One vector is turned by the same rotation once a step. Each row is the vector after some number of steps, and that number follows the row.
The counts run from 0 to 910.
[ -2 -16 -17  10   1  19   4 -19 -12  36 -18  32  12   1  29 -17 -28 -10
   3 -32   0  13  24  14  -1  19 -17  13  -7 -10  39 -38 -18   7  11  -8
  11   8 -13 -23   4  13 -49 -39   8  33 -20 -16 -17  11   9 -10 -43 -19
 -23 -26   1   3  39  35  -6  -4   5 -14  16 -43   1  26 -11]	733
[  9  14   2  10   0  15   1 -12 -37  31 -27  18 -32   8  36  22 -16  14
   8   7  11  17  14  36   4 -16 -21  17   3 -23 -49  16 -31  26  41  -4
  17  -7  17  -9  -3   2 -14 -39 -13  18   6  15 -34 -23  -4 -10 -36 -16
 -14 -24  -7 -28  13  60   9   6   6  30  27 -15  32   0   8]	785
[ 40  13  -5 -17 -11  29 -11  -8  -3 -36  18  14 -26   4  19 -28 -49  12
 -17  -8  -7   4 -13  10 -10 -32  31  14   1  -7 -16   5   6  22   7  -8
   7  -5  11  -2 -15 -22 -16  -5  29  34 -40  -9 -33  24  -9 -20 -25  23
 -18  12  13  -8 -21   9  15  -7 -30  38  19   6  30   5 -12]	393
[ 13  -4  -1  33  54 -31  23  31   8  24 -22  17  11  13  14   9 -18  -4
  24   7 -29  15  10  15 -40   2   7   1  -4   7 -22  -5  10  -3   0  -3
  -3  14 -43 -22  24  19  20 -18   5 -31  14   7  11 -17 -19 -48 -34 -17
  -1 -11  -8 -21   3  34 -11  37  19   4  31 -15  16  34  33]	179
[ 49   2 -16 -28  23  24   8  -4  27  -9 -38   2  11 -43  21 -31 -41   9
  39  14 -14   2  10  20   8  17   8  -2   5  36  16 -21  -8   9   7 -53
 -10  -9  -4   1  -6  -9 -17   7  10  23  -2 -10   1 -25 -18  -3   2  19
   7  -4   8 -30 -15 -22  31  17  -8 -16  16  18  20   2  23]	750
[ 26  19  27 -47 -15 -10  -5  15  11 -22 -29   9  23  -4   1  14 -22  16
 -17  45  -3  -9  -6 -23 -32  -8  35  -3  15 -13  -4 -30   7   8 -10 -21
  32  59   5 -23  22 -12  -1  14  28   2 -28  20 -10 -13 -13  18  20  33
 -26  14   0 -22 -14 -12  12  30  -1  21 -16  -8  31  -5  -7]	7
[ 13 -12 -18 -24 -42  33  41 -16   5 -26  -5  19  -6  -7  19  -8   3  26
 -27  19   5  11   4 -14 -15  32 -22   3  13  -2  -1 -33  -1 -38   3 -11
 -38 -12  34 -14  -4   6 -16  10 -23  46 -27 -16 -29  21 -17  49  -9   9
 -20  -2   7  -6   2   6   2   4  13  -9   9  -6  26  15 -11]	409
[  8  -6  -6 -62  20  -4   2  28  13 -23  -9  16  22 -16  -5  11 -11   8
  17  30  -8 -19  10 -22  -5 -10  27  -2  27  -1   4   4   8   8 -11 -33
   5  21 -34 -24  -5   2  15  19  16 -31  -8  13 -10 -18  -5 -21  19  53
  20  29  19 -17 -29 -28  50  46 -17  15   1   6  10  -1  -5]	254
[ 21   9 -44 -10  22  36   9   7 -17  31  10  -7 -15 -27  -5 -25   4 -10
  28 -15  10  30  25  12  11   5  -3  46  -8  -7  17 -13 -16  -1  51 -11
 -22 -15  -1   0  -2  27 -15  -7  -2  27   6  10 -38   0  17 -25 -48  24
   0   8  35  24   4  18  27  -6  -1  -3   4 -48   4  28 -12]	236
[-17   1 -41 -33 -13  29 -10 -10 -28 -20  21  34 -22 -11  31 -28 -19   2
  11   3  35  13   3   4  20 -14  -9  -8  17 -19  38  -3 -25  -3  13 -10
   0 -20   3  16 -13  10  -9 -16 -26  12 -45   3 -17  12   6 -13 -15  41
  22  -8  48  10   1  27  34  -2   5 -10  16 -15   9   8 -31]	342
[ -2 -18 -21 -26  11  16   5  29  48  -3  17  -6   1 -17 -37 -22   6   7
  10  25  -9  28   1 -38  -4   4   4   7  22  -3   5 -23   2 -36 -17 -23
 -28  -6  -5 -26   8  35  40  -1  45 -25   7  20  -9  15 -10   7   1  21
  -5  14  27  15  -8 -18   5  28   0 -31   0   4   7  31  27]	306
[-13  29   3  -6  41 -14 -18 -27  17 -12 -41  17   6  -8   6 -21   5   9
  -8 -23  11  -5  22  28  -5  -6 -11  35   1  19   0  28 -14  50   2  19
   6  -6   8 -22   4 -15 -11   3   8   2 -26 -19 -37  44  35 -17 -21   3
  -6 -26 -24  -4 -18  21 -10  -8  -4  44  26 -30  22  -7 -27]	830
[ -7 -19 -10 -16 -15   2  43 -16  12  20  22   6  31  22  23   0   3   3
 -10  40 -16  26  -8   3  16  35  -9   1   3 -16  -7 -61   0 -49  -8 -11
 -18  13   7 -11   4  38 -13   5 -15  25  -3  -1 -16  17  -7  23 -50  24
  35   3  27  30   4 -19  11   7   2 -35  12 -28  -6  48  -8]	667
[ 82 -10   4 -39  17  23   9  26  22 -12   1  26 -22 -46  14  -4 -38   5
  -2   1   5   0  19   0 -18   8  25  -4   9  24   0 -38   1  10   2 -26
  10  19  -6 -13   7 -33 -22   5  -8  40 -10  -1  -9 -24 -35   5 -11  12
 -34   2  18 -34 -28  12  17  24 -32   1   8   4  35  13  12]	250
[-10   3  -5   2  29 -40   4  26  15  13  -3  18  16  13 -15 -14 -17 -24
 -10  -9 -32  -8  -2 -21 -63  12  10  48  -3  -5  21  -7  10  20 -30   1
  19  26 -31 -31   9   0  16   2  32 -33  -5  23 -20  38  18 -28 -18  42
 -20 -14  -9  11   1   0 -22  17   1  23  25 -27   7  10 -21]	376
[ 22   2  30  27  39 -39  12  28  13  46 -17  -1  -7  -2   1  15  -8  -3
   9  -1 -24   4   8   4 -29   1   2  19   2 -11 -23 -19  16   6  -1   7
  21  29 -14 -27  28  -8  -5 -26  11 -27  14   4 -16 -11  -2 -43 -43  -3
 -14 -27 -20 -12   7  33  -7  26  -5  30   8 -25  36  23  38]	180
[ -3 -20   1 -11   5 -19  41  28  14 -10   2  24  21  30  13   8   1  20
   3  28 -18  24  -2 -41 -29  -5  11   4  25 -25  -3  -9  -1 -25 -25 -11
  -6  18  -8 -44   8  19  26   0  33 -18  15  44 -11  -1 -13  -2  23  -6
  14  -7  16 -24  46 -15  22  46  -4  -7   2  -3  32  16   8]	360
[  7   7 -28   3  12 -17  54  19  41  28  -7 -14  40  11   1 -12  11  15
  19   0 -27  27   5   6 -25  21  15  14  -3   3  20 -15   5  -4 -17 -15
 -36  22  26 -13  25  22  23  12   1 -13  56  21  27  13 -19   0  15  25
  31 -17  13 -19   2 -15   1  19   8   0  15  20  41   2  35]	366
[-25   4 -30  19   0  -5  39 -13  11   8  15   9  34  41  21 -30   7  -3
  23  -1 -10  43 -17  21 -15  18 -22  15 -19 -31  46 -23   6  -4   8 -13
 -13  -1   9   4  11  47  -3  -9   1   6  -5  21  13  43   9  -5 -32  19
  40 -21  16  18  19  20  -3   6  30  -9  31 -14  10  29   1]	728
[-14  21  12 -32  11  -2   5  28  37  -1 -32  -2   5 -25 -17   1  17   1
  23  46  20  29  -2 -18  -8   5   0   5  29   4 -13  -3 -15 -11 -18 -20
  -5   7  12 -19  10  18  55  21  19 -36  -5  12   0  11 -22  24 -21  50
   2  24  -6 -17 -48 -32  11  33  19 -21  -3  -4  24  -2  16]	510
[ 16 -45 -12 -18  -7  18  33  16 -10  12   3  21  -4 -14  47  34  -9  34
 -14  16  18 -23  10  13  -5  -1  15 -22  22 -12  -8 -36   3 -29  -6 -22
   2  25 -18 -43   1 -13 -11 -21   2   6   2  16 -29  -6 -18  14  15  -9
  -8 -12   3 -24  38  35  38  31 -13  11   3 -18  42  -4  13]	354
[ 23 -25 -15  17  -3  35  11   9   9 -19 -11  21 -24  10  22 -41 -34  36
  -4 -32 -24   2   7 -14 -13 -29  -4  12  -3 -12   7  17  19  12  20 -21
  -8 -18  -2 -30  19  -1  -9 -23  23  31  -2   5 -28   7  -3   1  20 -30
 -28 -33  -2 -34  63  40  15  22  14  19  15  -4  43  18  26]	294
[ 14  17 -36  -1 -12  52   4  -4  -9  20  26  24 -29  29  21 -22 -34   9
  11 -21  -8  37  -4  26   7  -1  -4  20   8 -34  13 -11 -21   8  17 -36
 -18 -15  13  -4  -7  -1  -1 -20   9  26  -1  25 -28   0  -5 -45 -28  -6
  21   5  44  -4  28   2  24 -17 -14   4  28  11  35  14  13]	289
[ 35   7   0 -36 -33  48  -1 -11   0 -36 -18  -5  -5 -21   2 -23   0  44
 -11   6  32   8   4  10  18 -14  -3   8   8 -11  -2  -1   7  16  34  -5
 -16  -1  47  -6   8  -8 -30  -2   4  41 -22 -12 -32  20   8  38   7  -2
  -4 -14 -16 -22 -30  25  24   1   9  38   0  -8  41   2   5]	401
[ 18 -35 -46 -41  -5  19  20  21   3  34  -6   7  -1 -47   6   4  -2   3
  31   1  21  23  44  16  33   4  -9 -23  28  20  44 -42 -14 -23   6 -42
 -24  24 -11  -8   4  11 -21  -9   6 -14  -1  -2 -12 -14   9  22   4  11
  21  -4  11  -6  15 -17  15  18   5 -39  -4   7  11  -5  30]	803
[-18  29 -27 -11  19 -19  29 -16  13 -19  15  11   3  27  17   8  15 -19
 -10  38   9  27 -18  25  -4  18  -4   4  30   2 -21  -5 -24  -9 -25 -23
 -12   1   8   0 -13  19  32  11 -25  -6 -22  11  -5  34 -33 -34 -51  33
  22  26  24  16 -41   7  -3 -16 -12 -17  35  -3  11  16 -21]	773
[ 35 -16  -6 -44  -8  12   0   5  21 -29  -5  17  -5 -17  21  -2 -19   2
 -37   3  21  -7  10   0 -24 -25  25 -29  11  22  23 -15  -4  17  -1 -28
  32  35   9 -21   5 -19 -20  -8   9   6 -62 -19   2  31 -23  24  14  -5
 -29  -6 -13 -13 -15  36 -12  17  -7   8   5   2  41  -2   5]	453
[ -6 -38 -18 -29  35   1   7  27  42  -2 -40  -7  38 -18  -3  -4   9  23
  16   2  -3   7  25 -15   1 -11   3 -19  12  22  49 -10   2 -18  -1 -21
  -3  26 -28 -30  14  41   4  -8  35 -41 -16   8   7   4  28  24  37  -7
  20 -23 -11  -9   5  -9   6  52  -2  -1  -5 -22   5   6  22]	556
[ 13  26 -23   4  49 -12  -9  28   5  23  -4  10 -22  -3 -15 -15 -31 -16
  40 -12 -13  35  27  12   0  -1 -10  22  12   6  12  15 -24  21   6 -34
 -12  -3 -19 -12   2  -5  34   2   9 -24  13  17  -5  -8  -7 -68 -24  32
  19   8  30 -28   2 -11  16   8 -13 -24  33  10  16  20  14]	185
[-16 -23 -34  10   6  -9   3  -3 -12  34 -23  -7   8   8   7  -6  13  15
  10 -14  -4  -6   2  42   2 -15 -19  27 -10 -30 -10   1   2  13  36  -9
  -7   3 -14 -24  -1  39  -4 -32  28 -20   9  11 -27  19  44  -8 -17 -18
   5 -33  -6  13  32  55  -4  -3  12  29  26 -62   8   5  -1]	731
[ 14 -27  -2   0  41  16   6   6  25 -18  -5  11  31  -5  10 -44 -41  36
  29 -24 -33   7  -2 -38  16 -16   9 -12 -10   5  32  -3  39  -1   3 -22
  -4   6 -42 -12  24  11 -12  -9  23  16  -5  -5  -2 -17  -1 -35 -17   1
  25   1  15 -13   8 -10  30  42  -4  -1  13   2   1  44  34]	744
[ -8  24  -3 -26 -11   4  26 -44 -11  21  -5   2  22  36  20  26  10  31
 -24   6  -2  26  -3  21  25  13 -17  37  14 -13 -24 -19 -35  -8   8  -1
 -29   9  27  -9 -27  12 -22   0 -17  31   1  15 -41  28  16  19 -33   9
  17 -14   1  -5  15 -16  13  -8 -24  35  15 -17  22  -6 -25]	220
[ -7 -25  -1 -40 -29  17  14   6  33 -54  -1  27  12   9  25 -16   5  38
 -39   1  -4 -15 -12 -34  -6   0 -11  -4  16   2  19   0  15  -9 -17  18
 -13   4  18 -32  11   5 -14  -8  12  14 -31  -6 -35  39   4  47  28  -3
 -13 -14  -2 -18  18  24 -10  11  17  13  13 -26  28  17 -13]	656
[ 37  -4 -21 -27 -13  25  23 -28  21 -51   4   7  -4  -8  25 -16  -3  19
 -36   9   9  36  12 -19  -5 -19   4 -31  25  21  36 -17 -15 -18  -5 -30
  -5   0  12 -11  -1  13  16   2   4  17 -56 -11  -7  42 -32  36  -7  -4
  10  -3   7  -1 -16 -13 -21  -4  -9 -15  16  36  29  10  14]	206
[ 32   7 -32   2 -17  39  18 -20 -14  18  10  10   2  14  35 -24 -42  22
  15   1 -27  19   4  27  18 -14   1   0 -18 -16  27 -30  12  12  13 -29
 -24  -1   7   9  22  -8 -57 -28   7  31  -8  -9 -18 -19  -6 -24 -37   1
  34 -17  25   1  18  16  23  -1   8  -2  14  -7  18  22  25]	40
[ 34  23  20 -60  -9  -2  -5   1  11  -6 -19  24  -7  -5  12   9 -21  -6
 -27  32  10   0  14  13 -15  13  20   4  23  12 -13 -38 -31  15  -8 -31
  12  42  22 -13  -5 -30   5  20  28  12 -31  27  -7  -4 -23  19   6  29
 -33   7   2 -43 -19  -6  15  10 -32   9   0  12  47 -26 -12]	8
[ -7  22 -19  -3   3  32  19 -36 -17  -1  25  -5  12  35  11 -23 -11   6
   7 -16  -2  43  -7  26  22 -23  -4  -3  -1 -31  21 -10  -7   1  20   1
   0 -11   5  13  -7  34 -11 -26  -6  10 -36   6 -30  25  27 -33 -53   1
  56 -16  32  38   6   6  10 -13  -3   3   6 -14   3  31   1]	33
[ 15 -12   2 -17  31 -14  29  -1   2  63  -3   1   8  -4  13  30  14  -8
   2   7  12  -3  26  34  12  28 -15  20  -4  -1 -33 -29 -25   1  15  15
  10  44  -1 -33 -14   4 -29  -2 -23  13  26  23 -32   3   6 -10 -41  -1
 -14 -15  17  -1  21  22  21  19 -14  11  11 -52  21  10  -7]	423
[ -8   2 -20  -8  24 -27  30   1  19  47 -14  11  34  -9  -6 -15  13 -38
  29  23   8  27  11  -1 -21  41  -8  10   0  11  46 -48 -33   2  -1 -29
  11  29   4 -15   1  33   8   9  -8 -10   6  19  29   7   0  -8 -28  29
   5 -14  29   8  -2 -12   4  18  17 -40   9 -17   5  15  -2]	871
